In the data rows, the value 128 means zero.
Here is a table of points, one per row:
[105 121 135 168  84 122 141 135 124 112]
[104 121 132 155  71  79 150  81 128 121]
[134 156 119 121 171 143 100  70 234 195]
[ 57 119 152 101  70  70 184 154 115 129]
[ 82  97 150 107  98 155 184 136  96 109]
[113 117 152  96  50 147  80   0 111 108]
[164 162 127 158 213 124 200 142 105 161]
[ 46 102 121 138  88 150 117 147  97 111]
[135 162  96 111 143 113  94 110 143 154]
[150 147  78 114 151 168 137 107 113 120]
[198 202 122 154  92 134  74 159 111 112]
[ 84 130 123 106  86 104 126 127  43  99]
[139 121 157 168 170 141 127 127 120 207]
[192 123 167  81 108 152 150 113 102 123]
[121 108 133 158 103  77 100 157  97 107]
[140 149 101 115 132 143 116 137 141 120]
[ 66  96 156  61  64  55 124 120 139 109]
[166 124 169 155 124 158 147 194 136 104]
[154 132 133 194 163 148 125 144 144 106]
[178 133 127 100 204 117 139 163 105 155]
[205 108 120 157 159 161 111  77 127 120]
[192  98 131 100 178 196 117 163 150 106]
[108 121 115 110 172 157  69 157 103 114]
[167  98 167 218 163 190 114 178 143 139]
There is one direction along which these points spread out most. How far along it is each point below, from 0 to 99? 50 is the average, and the first point above lies past it.
[161 140  91 154 127 123 124 147 140 124] 43
[166 152 113  95 151  61 126  88 162 158] 48
[115  99 120 137 120 110 106 121 111 114] 57
[157  98  91  89 161 148 112 145 116 131] 43
[143 159  81 118 184 194 120  84 144 132] 35
[152 159 117 148 151 136 169 179 122 111] 41
[ 79 134 136  98 157 138  92 140 145 126] 53
[ 79 168 175 126 105 122 144  78 137  97] 64
[ 58 136 136 125 104  75 163 155 187 113] 66
[123 143 163 161 120  62 139 102 156 112] 57
[ 76 134 143 127  78  55 121 107 123 109] 73
[146 151 115 166 147  74 164 105 168 141] 46
[111 120 102  96 129 117 121 110 141  98] 57
